In the data rows, the value 128 means zero.
Some points:
[125  98 129 140 108 141 131 159 113 163 120 155 150 139 101  76 129 152 123 165 172  87 132  59 131 144 125 113  84 153 132 110 103 130 154  87 134 126 132 113  91 180 133 142 162 113 137 103 134 132 151 135 106  49  93 117 151 112]
[ 84 133 118  92 135 134 151 137 154 104 137 111 111 157 119 129 141  97 121 147 141 149 125  96 142 147 154 137 119 111 124 116 147 139 127 129 112 107 118 140 156 134  64  93 142 144 125 155 120  83 137 111 140 145 126  99 147 149]
[ 89 138 154 132 165 125 143 146 137 151 146 119 102 139 127 137 102 122 122 117 146 118 142 152 101 114 149 125 135 119 109 147 162 109 131 118 127 130 115 145 146 112 169 126 155 101 124 128 133 112  90 135 182 136 125 135 170 107]
[169 119 124  97 134 124 105 145  96 124 100 133  66 173 127 158 154 140 141 153 104 138 122 116 121 122 154 103 111 112 123 134 134 149 104 115 117 104 125 106  99  88 185 114  99 141 175  80 103 124 158 122 139 159 120 154 124 147]
[103 154 106 110 124 105 110  74 141  83 120  85 109 140 129 135 113 147 142  93 145 141 129 115 120 168 123 150 117 112 108  96 108 120 129 110 167 175 158 144 128 121 171 163 119 193 102 146 123 106 121 150 121  66 155 115 160 126]
[ 98 121 146 152 126 106 108 109  97 122 127 126 132  97 141 141 126 118 200 117 121 113 133 124 112 129 131 108 133  57 141 109 104 145 142 116 132  72 119  70 117 130 133 130 142  81 109 101 158 161  92 118 109 102 139 132 105 149]
[140 121 120 126 136 117 117 144 116 198  93 149  96 146 137 141 131 110 132 175  98 143  94 180 127 141 158 153 119 156 146 143 126 135 149 147 105 162 121 130  79 162 129 110 134 131 150 128 143 155 121 112 136 150 164 118 157  93]
[122 134 132 179 128 127 137 136  92 130 133 149 182  96 151 129 111 132 113 104 102 145 144  72 119 114 138 139 137 106 119 187 111 119 152 126 156 132 106 140 141 125 159  66 120 116 123 134 157 129 149 119 122 134 135 110 120 100]
[145 139 117 125  95 114 107 147 132 122 166 136 130 139 122 142 110 125 215 112 131 139 135 138 175 143 182 143 117 175 110 140 153 114 101 143 142 130 125 126 149 161 114 123 139 128 124 130 115 152 132 108 160 152 129  92 150 127]
[146 158 148 125  96 122 153 136 127 147 171 117 127 170 143 132 163 137 103 133 126 165  61 124 120 157 131 157 136 121 102 131 118 158 106 119 139 136 153 160 153 126 119 121 134 127 118 105 145 134  94 126 146 171 131 105 142 122]
[128 156 155 155 117 118 103 151 215 149  96 115 141 103 106 116 135 142 145 104 142 100 129  98 139 137 155  86  91  99 156 112  94  91 123 127 156  98 136 169  98 104 105 130 113 111 120 107 153 152 147 137  82 118 153 129 106  97]
[187 149 126 146 145 149 100 138 128 113 131 179 120 117 156 145 156 110 156 108 100 123 122 123 117 127  67 131 110 138 114 102 144 158 105 117  95 144  51 103 136 132 120  96 124 144 176  95  84 145 138  73 162 126 126 159 136 123]
[140 106 115 133 136 116 140 121 139 132 124 123 107 165 121 134  91 113 126 112 146 140 118 123 130 104 145  92 115 172 135 117 184 122  86 108 127 100 139 114 124 144 163  94 122 142 145 131 114 122 125  85 150 121 186 131 113 126]
[120 130 149 132 150 126 126 117 161 127 123 166 151 104  61 125 113 150  95 114 113 114 137 183 143 115 127 156 147  98 112 126 110 153 139 122 178 161 117 104 141 137 157 130 128  96 114 102 124 148 170 125 132 138 137 141 122 137]
[139 119 129 140 176 106 164  78 101 111 122 116 177 108 104 108 115 165 113 102 115 111 148 126 134 134 149 113 135 138 139 103 109 129 161 171 134 131 148 107 136 112  77 119 158 101 147 106 134 145 162 120 131 142 130 147 122 122]
[126 118 133 179 102 147 123 128 110  78 126 128 128  95 178 112 114 137  89 162 157 101 104 153 124 126 151 113 103 125 133  76 105 107 142 100 172 145 125 130 109 101 119 150 115 119 170 158 135 149 136 101 137 133 120 124 111 124]
[102  61 120 153 149  99 131 129 172 140 125 145 109 154 148 144 161 101 151 129 144 122 148 132 102 117 123 145 195 118 128 127 141 126 111 140 140 110 173 130 173 130 119 134 126 140  90 137 100 111 127 145 156 157  96  82 132  92]
[144 149 105  94 133 104 140 107 140 141 126 137 103 165 127 140  96 103 106 116 112 155 168 157 125 138  99 128 161 120 154 159 134  99 105 102 143 111 182  94 149 105 102 121 135 114 116 152 138 122 116 121 118 161  73  97 133  99]
[102 116 168  91 102 161  94 132 136 129  92 146 148  87 109  98 114 141 106 142 132 115 143 113 126 126  80 130 118 130  37 114 141 114 194  96 128 110 146 145  91 111  53 148 111 132 134 130 128 127 168 114 117  92 147  95  97  99]
[140 122 125 117 142 158 116 118 101 118 125 105 180 112 155 122 119 115 102 105 109 106 132 164 127 131 133 134 100 134 101 118 125 107 126 190 149  24 138 165 127 147 142 111 142 128 108 114 130 130 141 128 104 140 124 128 120 115]
[145 118 126 132 132 133  79 144 104 122 134 118 105  99 160 125 146 109 113 113 127 158 149 136 202 108 158 155 147 136 168 137 152 150  90 107  72 144 141 118  98 120 129  98 161 118 130  98 136 100 126 127 146 126 134 196 134 109]
[157 134 126 140 127 153 116 122 120 142 118 128 117 123 118 119 129 130 138 133  84 167 111  99 134  52 168 119 142 146 148 143 136 177  89 154 107 110 132 104  90 136 101 170 123 152 176 158 124 144 118  91 149 116 122 199 143 121]
[127 133 159 139 143 140  99 133 102 127 123 111 163 121 126 157 107 195  98 112 105 136 132 117 155 146 127 122 123 115 116 103 153 137 141 121 121 122 117 102 140 159 145 159 130 125  96 163 149  99 158 132  98 149 115 134 118 152]
[165 118 153 121 109 143  84 109 121 101 120 125 114 187  90 106 164  92 122 139 102 134 178 143 123 146 170 100 139 151 144 176 115 145 133 143 119 162  58 129 122  92 158 114 123 144 130 124 133 110 112 127 131 147 125 138 166 109]
[136 129 139 142 138 101 114 126 130 170 125 140 129  98 135 131 172 132 112 147 110 155 156 129 140 121 135  56 115 130 133  95  75 130 135 118 155 139 128 138 166 156 124 128 120 126 138 123 134 102 147 134 117 113 114 102  84 137]
[ 89 141 121  99 139 122 130  98 120 130 139  83  94 142 156  71 106 128 121 124 130 113 119 136 127 142 114  97 157 129 132 151 129 148 105 106 127 110 147 122 146 118 117 128 132 144  88 132  88 157 137 148 136 112 126  97 126 135]
[112 112 126 129 137 150 116 161 125 116 108 114 153 129 132 128 139  63 126 130 138 118 120 130 135 116 133 120 119 132  72  58  90  96 137 138 134 151 137 117 133  86 136 135 133 105 130 155 120 160 131 160  97 119 118 167 106 129]
[104 121 104 114 121 188 185 102 138 120 139 127 115 149 129 142  68 143 163 141 170 143 147 146 131 149 100 126 121 120 125 115 126 206 139 146 119 150 151 164 109 136 135 155 101 107 125  92 127  98 131 158 115 124 110 112  99 120]
[111 154 137 138 161 130 125 108 126 142 111 134 160 133 100 127 157 104 147 127 132 141  51 129 117 123 158 136 169 147 115 164 158 121 101 138 114 165 102 109 122 112 122 123 121 133 190 117 127 112 125 155 146 140 101 127 131 123]
[133 188 156 163 108 148 144 118 136 154 147 137 120 146 142 140  98 116 123 144 157 140 153 132  82 129 132 135 157 147 150 123 163 118 127 175 105 136 141 129 147 115 141 100 131 123 115 137  83 136 120 130  92 130 142 106 137 190]
[137  67 146 120 110 164 113 151 154 106 115 106 141  99 113 127 107 229 160 139 104  99 114 101 103 123 103 145 119 136 152 128  71  85 135 129 131 172 151 144 120 120 139 130 112 138 110 119 128 142 125  97 112  83 112 115 111 124]
[120 110 129 150 138 112 121 133  98  94 143 161 143  90 102 131 141 126 112 121 112 123 122 127 117 135 124 113 134  98 101 109 107 167 116 135 115 123 139 179 130 144 125 141 151 155 101 136 145 152 166 132  95 118 115 145  92 147]
[124 133  98 123 120 102 134 131 115 120 124 129 121 140 119 204 156 123 104 133 116  88 141 125 139 115 112 107 144 104 152 145 189 145 125 113 158 135  75 149 142 106 115 137 158 146 139 141  70 113  83 119 136 128 125 119 129 135]
[119 149  91 115  95 167 180 110 131 108 102 135 107  86 107 106 157 192 154 126 176 110 124 135 127 120 114 128 130 147 133 135 110 105 146 128 135 169 138 121 154 159  83 147 102 135  86 125 117 115 106 156 110 102 135 106 148 109]
[ 84 130 140  97 139 111 145 143 125 127 140 128 122 125 197 139  94 123 154 126 188 151 133 132 149 146 143 138 143 120 132 164 116 109 134 131 115 117 110 141 150 141 123 141 154 180 172 108 115 139  93 129 118 167 122 134 107 148]
[130 126 125  78 130 154 129 130 109 145 146 138 183  88 132  75 156  97 127 128 116 133 117 124 110 105 117 126 113 102 202 111 135 123 152 128 135 128 126 141 133 119 166 149 116 115 126 131 140 189 184 136 123 145 122 159 141 155]
[109 129 109 167 151 109 114 146 123 110 122 116 125 123 123 112 148 126  88 106 123 157 141 134 101 127  96 126  96 131 109 114 126 133 163 132 142 128 127 148  86 158 153 130 127  85 118 135 104 146 130 123  89 138 115 134 123 167]
[163 141 141 152 129 112 171 129 104 159 111 114 130 140 141 121 173 109 144 120  94 110 141 145 123 134 147 176  96 149 143 154 130 113 117 121 119 115 122 117  98 135 137 137  84 150 139 125 104  82 124  67 109 144 117 199 166 140]
[ 94 115 124 124 108 121 156 134 156 117 255 108 112 122 116 155 113 125 111 131 142 122 108 145 116 147 122 105 166 124 123 147 123 102 163 127 136 106 136  71 139 140 125 132  94 155  85 137 122 126  95 203 130 126 143 137 139 100]
[131 136  87 119 107  97 113 146 116 127 165 132 109 146 139  88 121 130 144 183 148 145 104 129 110 128  56 153 148 140 139 145 165 124  95 134 165 125 125 128 136 101 112 127 144 129 126 153 170  81 118 116 124 144 145 142 135 144]
[159 131 171 116 171 137 104 133 103 118 106 130 137 133 108 158 142 108 117 114 148 102 146 129 135 116  80 166 153 126 147 130 105 169 163 129 121 111 124 131 127 143 142 137 149 109 135 201 180 152 153 110 106 124 144 111 108 133]
[142 145 126  73 107  93 139 153 151 131 116 181 107 124 150 141 125 108 112 140 148 127 115 116 128 136 149 150 152 158 146 116 130 121 114 140 122 109 113 130  79 123 151 120 129 114 125 150  82  96  95 121 172 141 127 127 105 104]
[126 102  63 156 103 157 134 135 132 173 121 111 139  96 110  99 139 152 115 114 132 108 120 105 138 148 111 116  89 127 132 121  98  98 160 121  64 135 154 144 140 133 130 155 123  95 160 135 151 125 131 120 166  93 141 115  95 162]
[184 108 127 120 130 115 149 115 131 115 109  86 129 149 125 120  87 132 150 144 101 123 121 147 155 136 102 120 150 105 118 143 138  99 126 126 121 160 138 139 153 133 127 120 109 134 111 148 100 110  58 224 131 113 134  99 167 152]
[ 92 138 109 106 100 101 147 119 185  89 102 106 105 173 136 138 103 121 100 109 137 123 128 140 130  97  83 140 132 134 121 146 155 105 114 127 125 102 108 136 173 172 104 121 106 133 103 104 247 161 120 154 141  84 114 126 134 146]
[147 140 140 137 137 126 146 108 125 142 123 148 137 120 121 161 145 118 133 140  94 138 130 105 126 110 163 155  52 139 114 148 142 136  78 133  62 154 118 102 109  69 118 133 136 139 128 101 119 103 127 133 149 169 160 132 125 136]
There is one direction along which these points spread out most. Take the direction at right angles to it along which they spread out most. Go by this last direction. How far along it is each point below, from 0 to 99? The average is 50, and the first point in the table lies past the average. One standard deviation of the points above along it is 16.
[111 154 137 138 161 130 125 108 126 142 111 134 160 133 100 127 157 104 147 127 132 141  51 129 117 123 158 136 169 147 115 164 158 121 101 138 114 165 102 109 122 112 122 123 121 133 190 117 127 112 125 155 146 140 101 127 131 123] 54
[ 89 141 121  99 139 122 130  98 120 130 139  83  94 142 156  71 106 128 121 124 130 113 119 136 127 142 114  97 157 129 132 151 129 148 105 106 127 110 147 122 146 118 117 128 132 144  88 132  88 157 137 148 136 112 126  97 126 135] 28
[ 89 138 154 132 165 125 143 146 137 151 146 119 102 139 127 137 102 122 122 117 146 118 142 152 101 114 149 125 135 119 109 147 162 109 131 118 127 130 115 145 146 112 169 126 155 101 124 128 133 112  90 135 182 136 125 135 170 107] 36
[131 136  87 119 107  97 113 146 116 127 165 132 109 146 139  88 121 130 144 183 148 145 104 129 110 128  56 153 148 140 139 145 165 124  95 134 165 125 125 128 136 101 112 127 144 129 126 153 170  81 118 116 124 144 145 142 135 144] 35
[126 102  63 156 103 157 134 135 132 173 121 111 139  96 110  99 139 152 115 114 132 108 120 105 138 148 111 116  89 127 132 121  98  98 160 121  64 135 154 144 140 133 130 155 123  95 160 135 151 125 131 120 166  93 141 115  95 162] 60
[165 118 153 121 109 143  84 109 121 101 120 125 114 187  90 106 164  92 122 139 102 134 178 143 123 146 170 100 139 151 144 176 115 145 133 143 119 162  58 129 122  92 158 114 123 144 130 124 133 110 112 127 131 147 125 138 166 109] 58
[ 84 133 118  92 135 134 151 137 154 104 137 111 111 157 119 129 141  97 121 147 141 149 125  96 142 147 154 137 119 111 124 116 147 139 127 129 112 107 118 140 156 134  64  93 142 144 125 155 120  83 137 111 140 145 126  99 147 149] 35
[163 141 141 152 129 112 171 129 104 159 111 114 130 140 141 121 173 109 144 120  94 110 141 145 123 134 147 176  96 149 143 154 130 113 117 121 119 115 122 117  98 135 137 137  84 150 139 125 104  82 124  67 109 144 117 199 166 140] 70
[128 156 155 155 117 118 103 151 215 149  96 115 141 103 106 116 135 142 145 104 142 100 129  98 139 137 155  86  91  99 156 112  94  91 123 127 156  98 136 169  98 104 105 130 113 111 120 107 153 152 147 137  82 118 153 129 106  97] 60
[187 149 126 146 145 149 100 138 128 113 131 179 120 117 156 145 156 110 156 108 100 123 122 123 117 127  67 131 110 138 114 102 144 158 105 117  95 144  51 103 136 132 120  96 124 144 176  95  84 145 138  73 162 126 126 159 136 123] 77
[169 119 124  97 134 124 105 145  96 124 100 133  66 173 127 158 154 140 141 153 104 138 122 116 121 122 154 103 111 112 123 134 134 149 104 115 117 104 125 106  99  88 185 114  99 141 175  80 103 124 158 122 139 159 120 154 124 147] 69
[145 118 126 132 132 133  79 144 104 122 134 118 105  99 160 125 146 109 113 113 127 158 149 136 202 108 158 155 147 136 168 137 152 150  90 107  72 144 141 118  98 120 129  98 161 118 130  98 136 100 126 127 146 126 134 196 134 109] 67
[137  67 146 120 110 164 113 151 154 106 115 106 141  99 113 127 107 229 160 139 104  99 114 101 103 123 103 145 119 136 152 128  71  85 135 129 131 172 151 144 120 120 139 130 112 138 110 119 128 142 125  97 112  83 112 115 111 124] 55
[140 106 115 133 136 116 140 121 139 132 124 123 107 165 121 134  91 113 126 112 146 140 118 123 130 104 145  92 115 172 135 117 184 122  86 108 127 100 139 114 124 144 163  94 122 142 145 131 114 122 125  85 150 121 186 131 113 126] 50
